Here are some rows, each followed by its group. Rows of different groups can look alike.
 -9 -28 -31  24 -22  25  44   5  14  -4  -3  -9  -6 -27 -25 -14 -10  -7 -21  -5   5  -2  16  -5  21 -14  -7 -19  -2  26  22   8   0  11 -80   9  17  -3   8   1 -22  51  14  12  13   5  26   8  -5   2  18   7 -28  -2 0
 27  70  42 -25  37 -70   6 -40 -59  60  19  28  10  56  50 -19 -38 -34  54  32 -19 -19 -58  42 -25 -43  -9  75   3 -31 -45   6  -3 -49  54 -45 -24  -1 -51   3  24 -59 -30   0 -23   0 -28 -59 -38 -35 -44 -43  11  89 1
-38 -46 -25  39 -27  21  -3  43  67 -20 -34 -52  29  -7 -38 -51  33  19 -18 -34  -1   5  54 -51  -4  11  65 -58  18  32  24  -4  -7  24 -33  37   4 -29  36  10 -56  37  10  11 -12 -36  60  48  51  26  52  33 -17 -34 2
-84 -27   8  60 -58  32  24  51  29 -78 -55  24  -9 -92 -56  24  10   0 -26  77  28   4  11  16  76 -59  80 -21   3  64  24 -28  60  74  12  77  -3  32 -39 -65  35 -13  43 -20  72  35 -46  64  37  58  25  45 -41 -33 3
-49 -68 -40  81 -24  64   0  49  83 -17  -3 -66  37  -6 -55 -65  70  29 -22 -47 -25  89  68 -71  12  53  22 -88  17   8  36 -25 -35  48 -77  55   4 -12  23  16 -64  55  22  12 -12 -70  55  45  30  54 121   2   2 -58 2
 41  41  15 -23  55 -42 -28 -41 -16  55  60 -11  -5  59  30  22  -3   8  46 -41 -25 -16  -7  23 -34  25 -50  26   2 -27 -35  -2 -29 -52   5 -26 -35 -31  59  55 -21 -19 -60  44 -40 -25 -35 -53  -2 -26 -19 -53  33   4 1
-18 -22 -14  -8  12 -18 -10   4  -1  10  16 -21  10  44  12   2  29  -9  30 -28 -19   0  15 -12 -28   7 -29  -7  -7 -21  -4  -5 -14 -22 -36  33 -17 -32  24  28 -30 -35  29 -12 -38  -5  -6 -22  -6  -7  -4 -22  14   3 4
-22   0  12   5 -57  12 -12  17  -9 -26 -54  49 -26 -61 -13 -14 -19 -20 -54  45  34  -1  -9  28  56 -17  62  21  -1  36  16   8  54  59  10  28  29  41 -35 -57   8  16  32 -13  39  18 -12  34 -14  46   0  34 -19 -22 5
 23 -26  -7  15  -4  23  -9  16   3  23   9   8 -30 -14 -33   0   0  22 -52 -32  -2   4  13 -14   8  20   2 -32   5  -2   7  15   8   8  -5   4  18   3  17   5  17  21  19 -16   8  -6   5   5  17 -21  20   9  26 -10 0
-43 -34 -18  49 -30  37  12  32  41 -47 -48 -23   7 -53 -43 -31 -87  21 -34   4   2 -13   9 -26  63   5  45 -32  23  40  66 -42  21  62 -11  32  19  16 -17 -75  15  46  27 -15  93  -5   3  69  55  56  18  46 -10 -37 3
-24  -4 -19 -14 -26   4  -5  22 -22 -43 -39  42 -22 -65 -24  26 -29  26 -34  27  34 -36 -22  29  19 -23  39  33   2  35  15 -39  62  24  24  29  46  33 -79 -28   6  39  67 -26  58  61 -23  19  11   1 -52  43   3  14 5
 -67  -81   30   16  -76   77   15   71   21  -27  -46   20  -30 -102  -42   26  -39   23 -127   15   65  -11   47   -2   31   13   30  -14  -27   30   81  -16   66   67  -85  100   80   23    1  -70   33   60   75  -83   68   57   27   65   36   26  -13   84  -10  -56 3
-20  -8   8 -15 -46   7  18 -15 -21 -37 -11  38  -8  -3  10  18 -14  23 -22  25  17 -15 -42  29  17  -1   3  -8  -3   9   0   3  19  36  20  51   0 -26  -5 -30  55 -11  24  12  16  20 -51 -18  28 -19 -20  39 -11  16 0
-71 -38 -11  54 -37  53   6  14  17 -52 -50   3  -5 -27 -43 -31 -17  -4 -72 -11  29  14  32  -5  77 -13  37 -27   9  17  30  -8  30  49 -34   5  34  27   6 -37 -30  21  13 -22  25  10 -31  43  19  12  30  44 -40 -31 5
-23   0 -15  28  30  25  10 -11  10  43 -26  -1 -18   0 -27 -29   8  -5  14 -12  -2  -8  -3   5  10 -23   9   2 -21 -16 -21   0  -5  17  -5   2   2  -9  -9   2  -3   5 -42  -4 -14 -16  12   5  13  65   9  -7   5  -3 2
-21  38  -2 -16 -11 -27  15 -10 -28  10 -25  53 -23 -20   2 -25 -30  -5  17  31  77 -21 -31 -14  21 -20  27  39  31 -10 -12   3  38  -5  35 -13   8   8 -46 -25  29  -3 -18  19  21  29 -46 -20  -3  -5 -49  14 -28  35 2
-31  15 -10 -10 -32  17   6 -29 -27 -19 -26  47 -13 -47  15  -3  -7 -27 -10  53   9 -20 -18  22  43 -32  42  16   4  -5 -14  -3  44   4 -14  18   1   6 -28 -23  80  -6  23   6  34  36 -33   4  16  -1 -10  28 -16  30 0
 41 -30   5  13   4  51 -30  25  43 -16  10 -36  -9   4 -47  -7  37  36 -78 -64 -23  27  57 -56 -54  35 -70 -42  44 -28  39  30 -26  -1 -57  -6  39 -21  41  11 -22   6  66 -14  -9  -2  30  31 -16 -12 -19 -16  48 -47 2
 21  61  15 -38  57 -50  13 -49 -27  53  53  -1  12  59  -1  29  17  10  23  -1 -18 -37 -36   4 -52   6 -42  21 -22 -62 -25   9 -14 -32  58 -42 -35 -60   5  52  -8 -36 -70  13 -40  -7 -14 -71 -72 -39 -28 -63 -18  17 1
 31   0   8  19  53  -8 -22 -24  34  22  69 -53  29  47  14   2  36  11  40 -26 -35  12  23 -34 -53 -11 -14 -32   1 -21 -33  12 -46 -40 -24  -7 -76 -16  39  51 -16 -41 -52   5 -54 -51  39 -30 -28  -5  22 -48  48   8 1
-39 -27 -31  33 -26  27   1  30  19 -39 -22  -4   7  -1 -17  52   0   9  17  34  22  49  12 -42  31  -6  31 -25  13  71  45 -17  11  33 -12  50  51  11   2 -26   7  11   7 -17  18   1   7  35  18  32   8  21 -32 -19 5
-54 -14   9  29 -45  -1  22  19  21  -1 -19  -6  13  -4 -13 -20   6  -4 -47  13  13  13  12 -17  59   5  70   0   3  25 -10   9   6  38 -10  37  32 -18  -2 -30  -1  31 -30 -15  23   0   5  40 -61  35  29  17 -29  14 0
-26  24   1   8 -32   0  14 -18 -24 -27 -37  49 -39 -22   5  20 -18 -20 -18   7  27 -14 -22  46  52 -13  32  30  18 -11  10   6  38  18  26  27  10  40 -21 -44  39   1  24 -18  41  61 -26  -3   6  10 -20  23 -12  -4 5
 -6 -10  -7  23 -16  44  37  66  47 -13 -14 -20  13  11 -36 -20  13  19 -23 -68  13  45  51 -42  17  31  -5 -37   8  20  27 -30  -5  43  -9  13   3 -16  26  36 -35  21  -4 -38 -15 -37  11  30  27  27  32  -2  -7 -49 0
-13 -46 -18  40 -56  50   9  63  48 -46 -15 -36  -1  -7 -29   9  21  36 -10 -44  14  26  59 -31   6  16 -15 -55 -12  37  41  14 -25  12 -66  15  41   0  22 -12 -21  10  17 -23 -12 -32  28  38   8   8  37  33   0 -48 0
  -5   64   19  -79   33  -61   -7  -22  -70   28   41   39  -31   12   54   67  -48  -44   20   67  -38 -127  -70   54   -4  -21    3   80  -20  -58  -27   25   19  -45   50  -13   -4   49  -43    1   55  -31  -29    4  -13   45  -64  -57  -11  -31  -83  -34   17   48 4
 -41  -60   -5   49  -62   32  -12   61   43  -47  -48    5    9  -75 -102  -10   54   -7  -55   -1   18   27   37  -19   16    8   42  -32    1   13   47  -47   29   53  -39   51   -3   38    7  -59   13   32   50  -26   56   26   -5   54   30   40   23   65  -27  -56 3
 33  49 -17 -68  80 -46  20 -68  -4  65  50 -10  14  35  50  33 -21   8  40   2  31 -48 -10  22 -66  17 -18  17   0 -36 -45   6 -31 -63  -6 -12 -41 -19   5  42 -18 -72 -66   9 -40  14  12 -78 -45 -50 -21 -38   7  25 1
 52  15   6 -10  10 -11 -32  25   5  11  43 -33  23  18  18  13  54  14  19 -25 -26  -6  12 -18 -55  14 -31   1 -19 -25   5   1 -14 -25 -15 -65 -69 -48  39  40 -22 -17  -5  21 -48 -17  33 -29   3 -10 -17 -28  -3  -2 4
-51 -36 -21  33 -20  27   2  38  32 -30 -18 -23  14 -67 -36  -3  14 -34 -10 -36  20  14  39  -1 -11   8  33 -23  -4  20  39 -19  -6  12  -6   4  18  -2   8  -2 -15  -1  28  -2  22 -10   7  24  14  14  31  28 -28 -23 0
-28 -58  42 -21 -69  73  29  79  -8 -75 -52  68 -74 -64 -38  43 -12 -39 -75  33  49 -17  39  15  66  22   0 -16 -47  15  80  24  73  43   6  70  24  18 -31 -82  39  17 116 -64  90 103 -29  49  88 -69 -41  90 -13 -48 3
 40  13  12   9  77  11 -26 -15  11  21  52 -39  55  39   1   1  -7  22  53 -27 -11  15   9 -53 -31   9 -52  -6  21   2 -47   1 -50 -32 -17 -12 -23 -14  43  44 -13  -6 -20  62 -38 -26  34 -38  -2 -21 -15 -22  28  -1 4
 61  50  72 -53  71 -43 -28 -60 -44  46  60  13  24  36  41  24  -7  25  19  16  -5 -33 -42  19 -34   9 -32  55   4 -20 -34  16 -39 -49  34 -73 -13 -54 -13  29   3 -47 -49  -2 -47 -11 -11 -58 -54  -1 -34 -44  40  48 6
-56  -6 -17  -8 -67   4  23  18 -16 -32 -44  38  -8 -60 -33  -5 -14 -10 -49 -14  26 -28   2  20  53 -19  72  15  -5  29  14  -8  50  61  18  23  60  31 -40 -53 107  11  38 -24  56  33 -19  11  45  18  14  58 -50   8 5
  10  -79   25  -15  -71   63   51   63   -2  -54  -22   48 -111  -49  -35   49    3  -17  -95    3   50   -6   40   11   60    5   11   -4   -1   -9   75   37   50   29  -17   37   48   64  -20  -62   62   31  127  -55   56   76  -11   41   67  -24  -34   70    1  -47 3
  29  -54  -73   44   73   17  -94    6   70   37   36 -104   61   42   -5  -23   29   41   22 -125  -61   46   79  -94  -79   53  -54  -62  -39    4    5   17  -88  -34 -103  -25  -14  -55   89   64 -110  -22  -13   31  -68  -96   96   14   -2    0   72  -29   43  -73 6
 56  38  53   4  13 -42 -13 -45   1  40  36  -3  21  29  36  -2  -1 -13  36   0 -31 -10 -40  11 -26 -16 -43  27   4 -20 -46  40   3 -45  40 -44 -41  -3 -45  45  10 -42 -36  -4 -29 -22 -33 -46  49 -18  -1 -37  43  45 1
-31 -36 -43  25 -47  26   8  18  61   7 -18 -56  14   7 -45 -26  22  40   4 -42 -14  70  52 -63  -5  27  19 -48   9  33 -29 -12 -31   4 -50  12   9 -36  21  31 -58  32 -47   7 -19 -34 -44  39  26  20  60   5 -12 -28 2
 42  36  42 -37  40 -23 -48 -28 -41  56  51   1   2  33  45 -18  -2  29  37  -7 -40 -15 -36  13 -46 -10 -43  59 -13 -21 -27  13 -19 -65  29   0 -21  -7   6  27   7 -52 -36  23 -28   5   4 -57 -37 -31 -28 -33  13   7 6
 31  88 -27 -60  68 -70 -35 -49 -40  56  52  35  11  29  55  32  -3  40  42  26 -29 -45 -81  69 -39   5 -32  92   4 -20 -74  21 -18 -54  27 -52 -32 -43 -19  37  10 -74 -77  16 -32  -6 -24 -67 -23 -24 -58 -42  36  60 1
 11  -1  -2 -29   7 -19  12  -9 -25 -24  12  18  10  -4  31 -24 -11 -24  -6  25 -28  -7 -25  40  -5  -4  21  13  24  -5 -29 -13  -3 -15  33  -7  -2  15   1  12 -27 -49  19  33   7  -6 -46  -1   1 -20 -17  -3  13   9 2
 53  14  -6  -7  38 -24   1 -40  13  39  50 -39   8  20   6 -18 -16  17  36 -56 -38   8   1 -24 -49  27 -59 -19 -20 -15 -43   0 -46 -47 -11 -28 -42 -18  -4  52 -31 -25 -12  11 -46 -73  36 -16 -46  -3  22 -48 -10   5 1
  -7  -56    0   61   10   47  -25    2   96  -23   -1  -98   92   64  -42  -84   81   65   27  -94  -56  106   84 -121  -39   51  -42  -94    5   12    7  -27  -68    1  -95   -5  -22  -40  113   56 -106   60    3   17  -50  -96   82   43   -9   26  103  -25   51  -70 6
 13  27  29 -42  35 -12 -37 -15 -34 -24  21  42 -33 -15  10  64 -18  -2  50 -30  17 -67 -23  34   7  -6 -24  50 -31   7  -1  25  43 -35  15 -47  13   1  -7  -5   9 -32  26  13   3  56   0 -27 -27 -29 -50 -15  52  21 2
-26  16  -6  22 -26  -4  -3   9 -17 -26 -12  29 -14 -18  10  29  11 -36   3  27  30  -7 -10  28  34  -7  26  11   9   4   2  -5  24  16   6  24  32  13 -16 -20  37   0   8 -16  35  25 -34   6   2 -10 -21  26   5  -3 5
 34  37  -2 -24  52 -33  -9 -51 -29  29  48 -18  -4  31  54  18  27 -40   2  30 -19 -57 -29  -7 -60  11 -22  51 -17 -29 -72  29 -23 -47  11 -51 -52 -30  17  27   9 -23 -34  39 -14  -8 -27 -69 -51 -14 -17 -20   8  86 6
 -3  17 -13 -38  -9 -36  28 -74 -65  23  12  34  -5  34   4  12 -49 -27  41  34  -4 -47 -48  51  -3 -44   9  65  33 -31 -31  13  87  -7   9 -27 -11  33 -35   1  -1  -6  13  32   8  20 -29 -20   5  -9 -28 -12 -14  23 4
-112  -60   -7   50  -58   58   18   53   62  -58 -106    5   -9  -56  -86    3   13  -70  -62  -12   22   23   35  -27   68   19   64  -50  -26   57   91  -15   18  111  -26   41   62   44  -23  -74   33   76   48  -35   77   -8   15   82   88   69   50   63  -39  -33 3
 51  -3 -18  -9  49  18 -23  -3  15  22  25 -44  78 -22  12  13  27  20  -3 -45 -21 -29  24 -41 -64  30 -40  -9 -15 -29  18  42 -46 -39 -38 -28 -25  -4  67  44 -51 -24 -22  12 -42 -36  26   0 -34 -18  13 -36  31 -14 4
  53  -25   10   32   54   24  -20    5    4    4   30  -71  -24   35  -36   17   35   29    7  -67  -12    1   52  -71  -50   64  -60  -40  -22   15   27   23  -56  -18  -76  -40    8  -75   40   59 -101   26   -8   41  -54  -42   89  -12  -30  -13   58  -23   13  -38 4
  2  35   4   6  -5 -28   9 -54   2  -4   4  26 -19  22 -10  29 -42 -27  11  14  -5 -43 -26  30  10  -6  12  12  16  22   6 -10  15  -6  28  -9 -36  25 -53 -12  15   2 -24  11  -5  61 -29 -16   2  12 -25   1  -1  29 2
-13  22  -5 -13  -6  11   7  -1 -35   0 -13  41 -17 -10  22 -80 -52 -25 -28  43  -6 -29 -20  33  18   6  10   4  -4   6   3  25  34   1  34   1  45 -10 -28 -24  19 -15  18 -20  13  67 -22  -7  33   5 -46  15 -20   9 0
-22   2  37  -1 -31   0 -12 -62 -63 -13 -17  38 -21 -24 -14  -7  -1 -13 -45  19  21 -22 -27  23  11 -15  18  11  -6   5  16  -1  19  10  16  13  24  29  -5 -32  34  -7  38 -18  25   4  -8 -12  16 -28 -41  19 -25  19 0
-16 -77  32  17 -76  83  69  85  16 -47 -47  32 -79 -55 -43  35  16 -43 -85 -18 117  -2  52 -19  62  46   3 -16 -13  -2  70  18  54  44 -16  76  51  32   5 -76  63  31 120 -67  50  82 -16  45  80 -26 -17  74 -21 -93 3
 33 -23  16 -28  -4  21   3  37   8  -4  -7  20 -64 -24 -30  14   5  11 -26 -12  31 -39  14 -19   5  10 -29 -20 -55 -22  29   2   8   0 -10 -11  32  15  27 -22  39   0  23 -65  12  31  22  15  17 -49  -7  20  21 -25 0
-17 -72  54   0 -93  59  26  52  26 -88 -49  39 -69 -55 -28  38  36   6 -82 -27  63  10  64 -17  44  20   3 -43  -2  12  81  21  40  41  -8  58  31  21  23 -71  75  30 125 -57  52  90 -21  50  56  11 -16  58  24 -87 3
 59  15 -13  15  55 -74 -23 -36  24  57  44 -54  47  67  35 -27  40  28  34 -47 -27  25   9 -34 -59  41 -51 -41   0   8 -19   0 -62 -19   8  -3 -95 -29  28  69 -76 -15 -92  12 -57 -55  60 -18 -31 -10   8 -52  28  23 1
-42 -27  -6   0  -7  13   1  13   1 -10 -14  12 -16   0 -33  -6  29   6 -20 -20  30   5  24   2  38  11  -9 -16  18  19  18 -23   4  13 -10  21  11 -16  16 -14   7  16   9 -20  13  14  15  27  21   1  17  -4  15 -30 0
 12  18  57 -20   1 -24  13 -10 -49 -36 -58  50   4   3   8  21 -36 -14   6  36  36 -21 -30  27  17 -26  -9  61  14  -3  15  -4  10 -11  39 -19   7  16 -31 -23  19 -24  27 -27  12  31 -25 -14   2 -13 -42 -12  11  18 2
 70  72   0 -74  98 -59  21 -68 -65  65  53  17  -7  52   2  29   3  16  50  31   8 -48 -57  44 -52 -33  -4  53  16   1 -41  35 -27 -69  57 -27 -27 -50 -20  35  20 -56 -41  16 -36 -45 -23 -62 -45 -54 -27 -53  14  32 1
 21  37   3 -55   1 -31  -2 -41 -15  54  76  13  21  45  67   2   5  -3  41  40 -32  -9 -44  49 -11  -9  -5  63  29 -24 -51   9 -32 -24  41 -42 -39 -48 -11  19   5 -13  39  10 -31  16   4 -44 -11 -41 -16 -46  15  54 1
  47    1   16   19  -13   -7  -26  -39   34   19   41  -71   58   62   23  -49   50   21   32  -39  -33   67   19  -56  -26   26  -38  -57   27 -104  -41    3  -36  -25  -28   -8  -43  -14   43   30  -58   -2  -53   31  -54  -71   38  -24  -27   31   40  -49   39  -14 1
  41   50   30  -63   20  -56   15  -10  -74   -5   -5   78  -27   28   46   40  -32  -32    7   69   43  -45  -74   81    7  -45   35   66  -21  -14   -7   25   41   12   63   -8   -8   33  -41  -34   34  -27   -9  -11   29   40 -106  -22    5  -60  -83   21   -8   77 0
  6 -23  19  -6  35  65  -5  40  40   4  -4 -11 -21  -1 -38   0  18  18 -30   1   5   4   9 -18  14 -32  -3  -5   2   6  55  -2 -12  17 -61  -5  22 -16 -10  -2 -22   2   5 -21  -4 -10  11  19  13 -20  -1  -6 -11 -46 2
 -26   31   29  -35  -12  -18   12  -26  -41  -14  -27   47  -59  -30   29  -22  -33    8   18   43   23  -52  -46   39   33  -40   32   49   -4   15  -16   -5   35    1   59   -4  -31   27  -59  -16   35    7   -7  -14   33   43  -38    0    5   25 -127   39  -11   42 0
 42  45  -6 -54  26 -49   4 -40 -44  20  40  19   8  17  40  -5 -16  -1  28   4 -18 -40 -63  26 -28  -6  21  51  47 -11 -35  -5 -13 -57  81 -23 -20  28   7  22   5 -51  -8  15 -39 -22 -19 -45 -18 -26 -72 -23  -2  41 4
121  47   1 -35  89 -42 -39 -45 -49  30  47 -12   6  26  38  13  -7   1  47  -2 -22 -30  -9  18 -47  13   1  39  -6 -46 -42  14 -25 -64  -9 -46  -8 -29   4  31 -22 -36 -26   9 -31 -17   2 -44 -47  -7 -22 -43  26  19 6
 -57   33   25  -24  -56   -4   15  -43  -38  -24  -76   81   -5  -65  -22   -9  -84  -26  -61   70   24  -27  -50   75   75  -38   93   44  -17   14    5  -21   97   46   75   30   32   58 -107  -56   85   24   19  -59   75   76  -98   19   -5   15  -41   60  -44   38 3
 -9  64  24 -45 -12 -35  30 -44 -78 -16 -37  97 -26 -36  37  47 -90 -29 -13  91  37 -78 -88 121  38 -65  70  94  12  -3 -46 -15  89   2  77 -10  37  51 -81 -39  84 -24  28 -20  54  65 -89 -37 -41 -23 -72  27 -22  68 0
Which 5 groups are nearest to each row below, nearest first, going by the distance to the centre of the group?
  6  16 -14 -39   7 -35  11 -23 -14  30  18  15   4  20  34   8 -20 -26  19  29 -18  14 -44  22   8 -16   3  18  15   5 -59 -39   7   2   8 -35 -36  -2  -4  10   7  13 -21  25 -14 -10 -14 -28 -13   7 -27 -37  16  33 >> 4 1 2 0 6
  5  78  25 -77  -4 -69  24 -47 -85  23   2  79 -24  36  40  15 -56 -33  33  84  -2 -83 -93  90  26 -41  46  84  21 -34 -77 -26  38 -27 101 -35 -24  49 -74  -1  66 -44 -66  13   0  63 -64 -46 -22 -42 -65 -21  -2  75 >> 1 0 4 5 2
-30   2 -14  34 -17   1  27  10  11  -4 -34   8  14 -11   4   5 -20 -19 -39  17 -30  27 -18  41   7  17  40 -20  -4  48  12  -7  12  31  11  21   6  15  -8 -21   9 -20   4  -3  35  10 -22  19  52 -13  11  12 -39  -3 >> 0 5 2 3 4
 -2 -24 -13  24 -31  39  34  32  27 -51 -37  25  -9 -64 -26 -18  -6 -20 -38 -35  29   6  26 -11  42  -9  30 -26  14  22  37 -25  87  42   0  13  -1  -6 -32 -47   5  27  11 -17  55  18   3  39  37  20   8  48  -1 -17 >> 5 3 0 2 4
-60 -47   6  76 -28  27  14  38  48 -48 -27 -12  -4 -96 -45 -11  25   8 -42 -15   4   5  35  -9  36 -14  31 -44 -26  32  28   7  26  25 -28  50  41  23   2 -44   9  40  21   3  23   5  22  55  32  45  44  51 -44 -74 >> 3 5 2 0 4
  3 -38  18   2  21  38  11  -5  30   0  19   4  14  16 -48 -11  46  50 -15 -50 -17  92  50 -77   0  45 -34 -36 -42   3  16   9 -22   8 -45  -9   8 -25  34  27 -40  10  25   5 -16  -8  41  25 -31   1  27   4  -9 -38 >> 2 6 4 0 5
  4  33 -26   5   4   6   4 -22 -18  23   4  10  27   9  12 -14 -16  24  20  52 -17   4 -15  18  -4 -29  21  21  16 -18 -12   8 -20 -10  19   8 -15   9 -19   5   5   1  -4  41 -18  -9 -18 -12   1   3   9  -7  11  23 >> 2 4 0 1 6
 -4  45  15 -55  13 -29  -5 -34 -64  -3 -13  83 -26 -57  31   6 -57 -50   6  92  22 -43 -71  92  20 -59  44  48   0  12 -34 -19  48   5  82  -1  28  41 -70 -16  60 -16  17 -14  61  70 -59 -18 -10 -19 -41   0 -11  50 >> 0 5 2 4 1
 36  41  16 -43   1 -27  16 -15 -59   1  11  39 -27  17  35  12  -8 -21  21  45  20 -22 -43  47 -49 -30  10  43  25   3 -33  16  -9 -23  78 -27 -32 -25 -39  -1   7  -2   2  11  14  28 -62 -27 -16 -49 -47  -7  -7  54 >> 4 0 1 2 5
Which 4 groups are nearest to each row below, nearest first, going by the distance to the group's nearest row?
  8 -66 -10  46 -28  42  -5  44  60 -22 -11 -61  18  -3 -75 -31  70  38   0 -58 -18  64  71 -75   0  14  17 -67  64  20  60 -41 -41  12 -79  29   2 -28  91  13 -47  18  12   4 -35 -39  42  42  15  18  89  17 -13 -65 >> 2 0 6 4
 -8 -51 -33  40 -17  36   0  19  47  -2 -12 -38  14  19 -35 -59  41   5 -30 -32  13  34  45 -22   2  21  13 -46  -8  11  35 -22 -33  17 -17  37  29 -61  58   4  18  28  30  11 -18 -27  58  24  18  31  39  10  -2 -18 >> 2 0 5 4
 34  28  -4  -6  33 -35 -21   2   8  19  50  -7  -8  11  18  18   2  11  12  14 -61 -24 -16 -10 -77 -23 -41  24  17 -21  13   5 -29 -38   2 -21  -7 118 -10  15 -25 -28  -8 -12 -34  -5   6 -26 -36 -85 -26 -21  19  33 >> 6 4 2 1
-51  36 -10 -16 -55 -43  31 -11 -53 -16 -24  79 -12 -27  25   6 -44 -29  22  82  36 -32 -35  85  40 -46  73  62   0 -20  -9 -25  59  24  48  -5  -3  51 -67 -50  63 -13  -1  -5  44  57 -59  -7  24  46 -37   4 -10  30 >> 5 0 2 3
  4  36   0  -8   1 -27 -36 -33  -9  10   3 -22  29   5  27 -55  -9 -10  32  11 -12  16 -33   0   9  -3   6  -4  15 -33 -35  26 -13 -23  13   1 -41  -7  -4  22   0  -3 -49   4 -15 -19  -2 -15 -20   7  37 -18   4  25 >> 2 1 4 6
Which 4 groups are nearest to each row below, nearest first, going by the average distance to the group's rows?
-62 -40  -3  19  12 -23 -32  34  42 -14 -41 -23  17 -43 -42 -17   1   9 -41 -19  -4  44  35 -40   7  33  26 -41 -14  31  31 -16  11  51 -59  32  19   9   7 -31  -2  46  19 -26  33  -2  37  56  26  51  47  42 -38 -37 >> 5 0 2 3
 32  34   8  -8  61 -22  -7 -11 -37  30  22  -4  10  28  37  33  20  -6  29   8 -30 -19 -24  -9 -18  -8 -28  38   3 -10 -18  37 -19 -42  28 -27 -11  -8 -12  23  29 -61 -22  27 -24   3 -48 -40  15 -24 -30 -29 -33  23 >> 1 4 6 2
 39  48  -2 -72  53 -50  -8 -62 -39  34  56   7   0  55  70  21 -40  -7  72  18 -14  -2 -42  39 -39 -10 -19  21   7  -5 -65   6 -18 -49  27 -63 -16 -31  -7  50   0 -49 -49  31 -30 -12  -5 -54 -63 -38 -54 -39  26  44 >> 1 4 6 2
Which 3 other groups have their centres nearest to the centre of group 4, nearest first?
1 6 2
Which 3 other groups have their centres nearest to the centre of group 5, nearest first?
0 3 2
Which 5 groups are nearest to each row below, nearest first, going by the average distance to the group's rows?
  1 -49  34 -17 -50  42   9  61 -54 -35 -20  26 -54 -28 -40  49   5   6 -56   3  33 -10  46  -5  52   2  29   2 -10 -29  55  13  51   6 -17  10  57  -2  23 -34  43  17  42 -21  27  72 -30  26  63 -37 -32  30 -13 -49 >> 5 3 0 2 4
   6   99   18  -89  -21  -72   46  -68  -92   33   15   80   19    5   69   29  -86  -15   50   70    2  -82 -106  115   23  -59   28  103   18   -8  -65  -37   40  -27  114  -28  -20   39  -58    2   44  -41  -42   25   17   22  -88  -81  -31  -32  -61  -44   -8   88 >> 1 4 0 5 2
Which 5 groups are nearest to each row below, nearest first, going by the distance to the group's nearest row?
-35 -27  -9  44 -22  33 -25  47  -4 -29 -23  18 -12 -51 -85  32 -15   7 -49 -21  19  24  25 -19  58  -2  30 -19 -30   6  52 -16  31  53 -44  49  46   9  -7 -48  28  46  22 -46  52   8   7  55   5 -23   1  49 -27 -42 >> 5 3 0 2 4
-35  26  14 -34 -18  57  -2   7 -55 -19 -28  49  -7 -45  17  17 -29 -21  -9  50  22 -23 -43  53   2 -29  51  29  20  -5 -10 -54  25  -1  62  17  30 127 -45 -22  33 -24   4   0  28  23 -84  13  22  17 -40  20 -19  65 >> 5 0 2 3 4
 -12   20   30  -10   11  -27   -8   15  -43    1   31   22  -26   -7   23   20  -28   -9   -4   -2   16  -59   -3  -12   -5    8  -49    8    4  -18   18   34    8  -31   18  -19   12    4  -31  -16   15   -7  -11   -7   -2   54 -111   -8  -30  -13  -42   -3   22   -6 >> 2 5 0 4 6
Which 4 groups are nearest to each row below, nearest first, going by the distance to the centre of the group?
 24   8 -15  -4  16 -28   8 -17  -2  -8  24 -23  48  35  30 -90   3  -9  11  -3  40  -8   0  -3  19  15 -28  -6  15   2  -8  -4 -68 -19 -17   2 -31  13  13  27 -21  19 -33  35 -23 -26  14  -7  13  -2  25 -18  28   7 >> 4 2 6 1
  7   7 -18  -7 -20 -25  -1 -26  26  23  20 -35  -1  48   8 -46  48  14  41 -31 -37  36  18 -16 -11   5  -4 -37  23   5 -42 -15 -46 -10  -9 -20 -42 -11  47  44 -44  17 -39  81 -50 -51  19 -16  11  13  37 -54   8  17 >> 6 4 1 2
